Rotation paths and how fast each direction turns (degrees per step):
Each turn is a multiple of 5 degrees from 10 to 175, or 0.
Each row of a path follows its step; steps can be skipped.
Rotation 1:
step 0: [ -1   7  10  11  20 -27  -1  -2   9   6   6 -12  -9  -1  -5   3   8   2
   8  -2  15   9   5  -6 -12   5  14   7  -5   0  11  -8  -4 -10  -3  -8
  -2   1  -4  -3  -9  -3  -3 -12   0 -18   7   1   7  -4 -10   0   8   5
   2   2  -3  -7 -11]
step 3: [  9  14   0   2  -6  17   3  11  -5  17   2  -7   4   1 -15   6   0  -5
 -14  10 -15   4 -14  -7 -11  17   5  -1 -11   4  -4  10   6   2 -11 -14
 -11  -2  -2  -5  15  -8  -5   5  -3   7   3  -1  11  -7   4  -3   3   3
  -8   7   5   0   8]
step 10: [ 17  -8  -4 -19  -3   8  -7  -4 -10  12   6  11  22  -1  -5   3  -5  -3
   1   7  -9  -7 -11 -15  -6   8  -5   6  -1   2   0  12  -6   3 -13   3
 -10  -4  -7   7   4   6  -9   2  -5  -1   1   2  11   5  -9   1   0  21
 -11  -6  -3   5  -5]
step 13: [-10   9   9 -10  -8 -26   3  10   1  10  10  14  -2   1   8 -18   4   4
  15 -13  -4   2  13   1  -4   9   3  -2  10   3   6  -9  -6  13  -6  -8
  -7  11   3   5   4   7   8   5   3  -7  -4  -3  -3   4  -5  -5   3  -3
  13  -6   6  -5  12]
step 15: [ -5   4   2  -7  -6  11  -9   7   9  15   3   5   1 -14  -7  -6   1 -10
  -5  -4   0   7   4   4 -21  11   7  23 -11   1   1 -10  -1   7  -7  -4
 -16   8  -6  -5  -5  10 -18   6   2   1  -9 -11   9  -5  -9  -2  -2   1
  -9  -4  -4  -6   5]
step 16: [-11  -3   3  -4   8  -3   6   4   0  10  -4 -16  10 -17  -6  12   4   7
   5   2  14  14  -5   0 -11   1   4  10 -18   6  -1  -1 -14   0 -11   1
 -12  -8  -2 -11  -9   0   3  -2   1  -4   1  10  17 -12  -8   4  16   5
  -7   4 -11  -3  -8]
step 19: [ 13  22   0  13  10 -14  -7   6  -3  12  16   1 -12   7  -5  -6   6  -2
  -4  -2 -13   4 -12 -10 -11  23  10   1  -3   2   2  -1  11 -13   5  -9
  -4   4  -5   4   5 -11 -10  -1  -2   1  -1  -9   6  -5   0  -7   0   9
   3  -1   8  -3   1]
step 21: [  2   0   6  -1   0  -8  -2   6   4  16   7 -11   9   9  -5  -9   1  -6
  -2  11  -7   0   0   1   1   9   4  -2   4  11  -3  -5  -5  -2 -10  -9
  -2  -2 -21   0 -11   6  13  -2  -2 -18  15   1  25  -8   5  10  -1  -4
 -13   9   7 -14  -1]
Speeds:
[ 2 -1 -2  0  2  2 -2  0  3  3 -3  3  1 -3 -2 -1  4 -3  2 -1 -1 -1 -1 -3
  0  4  1 -3 -3  2  3  0  3 -1  4  3  1  2 -3 -2  2  0 -2  1  0  0  1 -1
 -5  1  3  0  0  0 -3  1 -4  2  3]  90
[-3 -2  4 -2  1 -1  1  5  0  1 -4  0 -4  0  5  1  1  0  3  0  1  1 -3 -2
  0 -5  0 -1  1  1 -1  2  0 -2  4 -1 -3  2 -3  0  1  1  0  4 -1 -2 -4  3
  3  1  3  0  0 -2 -2 -2 -1  0 -1]  155
[ 2  6  2 -1 -2 -2  1 -3 -3 -1 -2  1 -3 -2 -6  1 -2 -3  0  0  6  1 -6  1
 -1 -1  2  1 -4 -2 -2  0  0 -3 -1  2 -1  1  0  1  0 -1 -2  1  0  2  0 -2
 -1  0  1  0 -1 -1 -2 -1  2 -4  2]  90
[-2  0 -1  3 -2  2 -1 -3  1  4  2  3  0  1  1  1 -5 -1  3 -1  0 -3 -1 -2
 -1 -2  2 -1 -3  1 -1  0  0  1  1 -1  3  1  2  1 -2  0 -3 -4  5 -4 -2 -3
  4  2  1  1  1  0 -4 -2 -2  0 -6]  70
[ 0  1 -3 -2  5 -1 -2  1 -2  0  2  1  0  3  2 -3  0 -2  0  2  1  0  2  1
  0  0 -2 -1  2 -1  1 -5  2 -6  2  2 -2  1 -2  3 -1  3  0  0 -2 -1  2 -4
  1 -1 -2  2 -1  4 -4 -3  1 -4 -3]  170
[ 4 -4  0  2 -2  0 -1  0  1  0 -1 -2 -1  1 -4 -2 -2 -2  1  0  0  6  2  6
  3  1  1 -1 -1  0  1 -2  3  3 -2 -1 -4  0  3 -1 -2  6 -1  0 -2 -3 -2  0
  3  2  3  1  0  0 -3  1 -1  0  2]  55
[-3 -2  2 -1 -2  5  0  0 -6  3 -2 -1 -2  0  0 -1  1  0 -1  2 -3 -2  1  4
  0  4  2  4 -5  0 -1  0  2  1  1 -1  0 -2 -3  1  0  3  3 -1  0  1  3  2
  1 -1  0  2  0 -3 -2 -6  1  2 -1]  60
Rotation 2:
step 0: [ -1   8  -1  -4  -9  -1 -11  15   8   2  -7  -4   3  -2   6   0   3   4
   3   1  -2  11   7   2   3   3 -13   7   2  12  -1   5 -20   6   3  10
  19   0 -12   6 -13  -2  -1  -3  -2 -10  -6  -5 -19  -1   1   8 -15  -4
  -2   5  -4   2  -7]
step 1: [  7   0  16  -6   4  10 -14 -10  11   6   5  -8  -8  -3   4  13  -2  12
  -7   8   6   8  11  14   0   1   5  11  10   8  -4  -3 -14   2 -10  -4
  -3   3  -7  -1 -12   1  -2  -2   4  -1   7   9   6   2 -10  -4   2   1
   0   1  -4   3 -17]
step 6: [-10  11   9  -3   1  -7  -7  12  10   3   1  -2  -4   0  -2  -9 -13  14
   5   2   6 -11   4   2  -5  -3  -9   6  -8   2   9   9  -6   3  -2  -3
  -7   3  -1   6  -8   9  17  -2   6  -9   2  -7 -14   6   6  -5   2  -5
   8  14  14   1 -16]
step 9: [ -5  -3  15   6   1   6  -8   5   4   4 -13  -4  -6   3  -8   8   7  15
  18   3  -4  -2  16   9  -2   8 -16   2   5  -2   5   1 -15   0   8  -4
  -4   0  -7   4  -1   2  -5  10  -1  -5  -7  14  -8  -8  -5  -5   4   0
   7   3  -5  11 -12]
step 10: [  3  -3  15   5  -9 -10   2  13  14  11   2 -12  -3  -4  -4  10 -10   7
  -4  -2   4  24  11   8  -3   2   7 -10  -8   6   2  -4  -9  -8  -2  -5
  -6  -8  -6   9   7   6  -4  -3   4   8   4  10  -6  10   4   3  -3  -4
   1  -5   1  -8  -7]
step 15: [ -9  15   1  18   3  -3  -9  -9   8   0  -3  -9   3   5  -9  -6  -6   7
   2   9   9  -3  11  -4  -8   8   0  -9   2  -5   9  12  -9  -2  10   1
  -9  12 -15  -9   3   4  -1  10   8 -12  13   6   2   2   9  -2   3  -5
   7   2   2  -7   2]
step 17: [  2   6  11  -8   7  14  -8   1  11   4  17   8   3  -4  -3   7   2   4
   7   9  -3  -2  11  -4   0   0   4   2  -6   0   8   0 -14   0 -10  -2
  -1   7  -7   6 -12   7   8   3   3 -14 -11   7 -15  -6  -5  -7   9  -5
  -8   1  10   8 -13]
step 18: [ -6   0   3  17   2  -8 -10  10   8   5  -5  -1  -3  -3  -5   7 -23  12
   0   6  -3  11  12  -1  11  -1  -5  10   5   7   3   3 -12   8  11  -7
 -18  -3   0   2  -6   5   7  -1   8   0  -3   0 -10   1  -8  -9  -4   7
   1  -6   9  -9  -2]
Speeds:
[ 3 -5  3 -2  2 -2 -3 -2  2 -2 -3  2  2  2  3  1  0  1  1  1 -3 -1  5  3
  1 -2  1  2  3  4  3 -2 -3 -4  2 -1  0  1  4  2  3  4 -2 -4  2 -1 -1 -2
 -2  0  1  0  1  1 -2 -1  0  3  1]  85
[-1 -1  1  4  0  3  1 -3  0 -3 -4  4 -1  1 -1  0 -3  1 -2 -5  1  0  1 -1
  1  3 -3 -2 -4  0  2 -3  0  2  3 -3  3 -3 -1  2  1 -3  1 -1 -1 -2 -2  2
  1  0 -4  5  4  2 -1 -1  0  0  2]  70
[ 1  0  3  3 -2 -2 -4 -1 -3  1  1 -7  3 -2 -1  1 -1 -2 -1  0  2 -1 -1  2
  0  3  3 -1  0  1 -2 -2  2  3  0 -1  4 -1 -1 -1  5  1  1  1  0  3 -3 -3
 -3 -1  0 -1 -1  1 -1 -4  4  0  4]  130
[-2  0 -1  0  4 -5 -1  0  2 -4  0  0  2 -2  5  2 -1 -5  0  0 -1  1  0  0
 -6  2  1  0 -5  3  1  1 -4 -1 -3  2  1 -1  0  0  2  1  1  4 -1  0 -1  3
  0  0  1  3 -1 -1  3  0  0  1 -3]  65
[-1 -2  2 -3 -1  1  5  0  2  0  2  1  1  2 -3  2 -3 -2  2  0  2  2  2  1
 -2  1  2 -3 -5 -1  1 -1 -1  4  2  1 -1 -1  5 -1 -3  2  2 -2 -3 -1 -1  0
 -5  1  3 -1 -6  2 -1  2 -1  1  4]  100
